The rows of D fall into several groups, which share some directions, and each row is roughly a mix of its group's hidden directions.
D (113 x 11):
[[ 37   7  22   0 -22 -17 -29  33  26 -19 -13]
 [-31 -14 -39   4 -24   6 -14 -23   6  16  40]
 [  9 -28 -40  12 -47  -1 -15  -1 -26  -6   7]
 [ -2 -36  18 -19  -3  12  -6   7 -52   2 -30]
 [-59   5 -25  12 -14   2  -9  -9  31   9  11]
 [  3  12 -41 -36   3 -33  31   6 -11 -16 -14]
 [-15   3 -63 -13  -7 -26  -7 -10  21 -13   1]
 [ 10  26  16  43 -22  29  -1  12  14 -13 -33]
 [  3   6   5  38 -41  20 -24 -26  -4  18  26]
 [-38  -5 -31 -11 -10 -27  -1  -7   1  15  47]
 [  5   8 -53 -25 -33  -4  16  17  10 -25  -5]
 [ 21   8   4  46 -23 -25  -5  11  18   1  40]
 [  8  27 -33  -9 -36  -3 -35   8  15 -27 -18]
 [-38  13   3 -12 -22  25 -14   9  14  -7 -49]
 [ -8  17  13  -4  26  -6   8  -8  65  14   8]
 [ -8 -29 -33   3 -33   8   5 -10 -49  -2 -13]
 [-31  -6 -54   1 -31 -16 -18  -6   3 -12  13]
 [ 20 -14  21  12  -8 -47  22   7 -40   5 -14]
 [ 23 -32  28  -8   1  20  -2   9 -40  -2 -38]
 [-19   0 -24 -23  -7 -28  -8  15  46  -8  32]
 [ 24 -16  -6 -15  18 -40 -15  14  31 -27  27]
 [ 38   5  -4  -7 -20  18  -2  28 -25 -34 -32]
 [ 29  -7  -4  20 -43 -15  -8  19 -34 -27 -10]
 [ 21  24 -41  27 -40  -7 -13   9  20 -13  -3]
 [ -6  13  55  19  36  13   3  -9  12  22   5]
 [-17  27  20  -9  35  31   0  -1  42  12 -16]
 [-41  10   0  -7  29  30 -18 -18  27  29  -6]
 [ -7   1 -36   2 -49 -27   3  15  23 -26   6]
 [ -4 -44   1   4  -8 -17  -1 -17 -56   8   4]
 [-31  25 -47 -11 -15  -9 -18   9  20 -26   9]
 [-32 -13   6  -7  -1   9   1 -25 -54  31   6]
 [  5 -14 -30  -9 -11 -49   8  -4 -45   0   7]
 [  0  31   2 -33  24  -7  -3  13  18 -11 -51]
 [-10  -6 -29 -26   5 -24 -17 -31 -44  -5  21]
 [ 29 -29  16 -18 -10 -28  29  22  35  -9 -10]
 [-35  -1  10   9  33  37 -36   3  19  20   0]
 [ 14   7  14  33 -45  15   0  18 -21 -23 -28]
 [  5 -43 -17 -23 -25 -20  -7  25 -23 -31   3]
 [ 15  -4  53 -16  28  18  -2  10 -21  -4 -29]
 [ 22  29   4 -19 -14   3  49  35   4 -16  -9]
 [-31  22  -7 -33  31   3  -5 -25  31  22  15]
 [-22 -13  29 -14  29 -12 -27 -29 -38   5  14]
 [ 58 -11  19  31   3  13  17   4   8  20 -10]
 [ 15  17 -55   6 -15 -24   2  22  19 -26   0]
 [-34 -27  -4 -16  -8  28 -27 -17 -37 -12 -18]
 [ -8 -44  -3  10  -5  53  21 -11 -10  18  -4]
 [ -2 -22  15   7   6 -32  -6 -23 -48   9  33]
 [-53 -30  -6 -23 -19   5  -1   0 -32 -11  -6]
 [  6 -29  50   1  14  -6  24 -11 -26  30  -2]
 [-10  21 -13  51  -8  23  18  -8  31  24   8]
 [-14   1 -11  13 -23 -24 -16 -22 -28  -2  53]
 [ 10 -22  27 -38  37  16  12 -10 -21   9 -28]
 [ 26  -3   5   2  -2  37 -12  18 -47 -15 -30]
 [ -8  34  27  14  28  35 -41   2   3  -5   0]
 [ -2 -39  37   5  -2  12  24   3 -31  19 -29]
 [-12  -5  28 -50  35   6  -6  -8 -16  -1 -28]
 [-12  24 -36 -24   6 -32   2   2  41 -11  20]
 [ 33 -29 -20  24 -31   9 -11 -13 -39   4   6]
 [  9 -17  32   3  26  11  -2 -27 -48  20 -14]
 [-54  19 -29  14 -26  18   3  -3   9   1 -22]
 [ 24 -46 -24  15  -5   4  29  32  13 -12  12]
 [  5  -1  29  13  16 -10 -28 -28 -13  14  50]
 [  4   2  35  29  36 -10  -1 -31 -15  28  19]
 [-16  30  11  -4  49  20 -28 -19  12  12  17]
 [ 10  17  -6  29 -23  -4   4  14  43  13  42]
 [ 52  -6  20  -4  31   2  16   3 -20   3 -32]
 [  1  -8  30  18  33  15 -14 -28  12  37  28]
 [  2  -5  24  30 -47   6 -11  19 -31 -19 -17]
 [ 28  14  27  -6  31  32  -8  16  29 -11 -30]
 [ 23  -5  12  17 -10  34  -7  29  50   6 -16]
 [ -8  15 -56  -2 -21   6  26  -2   4 -24 -27]
 [  4  17  15  29 -18  20 -15  38  39 -20 -14]
 [ -6 -37   2 -11 -20 -27   9   0 -55  -7  -7]
 [-13 -11  -5 -52  30 -12   7  -2 -29 -15 -26]
 [ -3   4 -14  52 -48   3  19  13   1   7   3]
 [-11 -21 -64   4 -26   2 -11 -10  15   6   6]
 [ -1  43 -20 -33  37   7 -14 -15  23  -6  -7]
 [ 13 -38  50  15  -9  10   6  -5 -29  22  -1]
 [ -8 -24 -31 -13 -46  -5 -22  19 -18 -25 -13]
 [-33 -22  -6 -19   2  30  16  26  16 -10 -42]
 [-12  20  44  28  13  23  -3   7  40  12   1]
 [-22   8 -10   1  44  -8  -2 -23  17  29  39]
 [-22  12 -51 -23 -12  10 -29   4  24 -21  -9]
 [  6 -25  12 -35  22  15   3 -12 -49  18 -16]
 [ 22  10  27  -1  52  13  23 -18  11  26  -1]
 [-12 -43   0  -5 -25 -25  -3   8 -39 -14  29]
 [ 42  13  37  -7  30   5  26  11 -11   0 -26]
 [-42 -12   7  39 -32   1  14 -11 -22  17  16]
 [-44  21  37  10  23   0  -6   0  34  13   8]
 [ -8  29 -49 -15 -13  -7  -6  12  17 -24 -33]
 [-22  19 -52   6 -28  -2  -8  18  22 -14  19]
 [ 12   7  49  25  40   9   8 -11  11  23   4]
 [ 13  13 -26 -38   1   0   2  25  41 -27 -20]
 [ 12 -12  38  46   2  24  -3 -16 -22  25   7]
 [  3  -5  -5 -26 -26 -31 -13   9 -47 -29  14]
 [-46 -14  18 -25 -27 -17   3  12  29  17  17]
 [ -1 -27  -9 -18  16  -4 -16 -32 -57   4  -3]
 [ 38  11  16  39  -9   0 -20  12 -17 -39  -8]
 [  5  16 -35  31 -35 -16  -8  22  28 -17  17]
 [ -5  26 -43 -12 -11 -13  -8  16  40 -23  21]
 [ -9   2  -2  37 -44 -15  -3  18 -31 -12  28]
 [  8   3 -21  47 -53  11   1   6  10   4 -11]
 [ -6  -2 -49 -15 -38 -25   7   7 -23 -21   7]
 [  1 -23   0 -55   0  28 -14  24  26   7   7]
 [  2   0  31  49  14   3  -4 -23   0  33  25]
 [-18  22  -9  24 -21 -23  21   0  48   6  25]
 [  5  26 -20 -25  10   7 -23  22  47 -26 -11]
 [  3 -10  27 -45  41   6   5   2  29  18  -7]
 [  7  32   7 -23  35 -18  -2  24  39 -14 -19]
 [ 10  16  38  31 -30  -8 -20  24  32  -1  -9]
 [-11  35 -32 -29   9 -16   0  -5  33 -34   7]
 [ 12 -21  -6  -6  42 -29  21 -36  -3  23  18]
 [-16   2  30  52 -13 -11  -8   1   8  28  29]]
Here is one row of each group, with its name. Which group are the others in?
[ 15  26  37  30   2   4  -2  17  44  14 -13]	(32)
[-14  25  -3 -22  40 -30  20 -21  12  14  29]	(40)
[ 17 -36  40 -12  23  17   8   1 -24  18 -28]	(45)

[ 21  32   3  23  35  42   0   2  20   3 -21]	(45)
[ 24   4  36 -20  41  12   9 -20 -11  21 -26]	(32)
[ 16  -4 -66  -7  -7 -16  22 -19  -6   3   8]	(40)
[-29  -5 -33  -6 -31 -29  13   1 -42 -11  -4]	(40)
[22 -8 57 20  9 -4 33  3 -7 19  0]	(45)
[ 12 -19  31  43  -6  10  -2  -3 -40   9 -28]	(40)
[ 19 -14  16 -23  21  -1  44  -1  34  24 -20]	(45)
[  4  -8  58 -33   9  17  -1  18 -21  12  -8]	(45)
[ -2 -38  18 -16  -7 -32 -10  11 -30 -17  37]	(32)
[ 16  -2 -59 -31 -17   0   7   9  21 -16  -2]	(40)
[ 13  17   6  -3  22  35  26  10  44   4 -31]	(40)
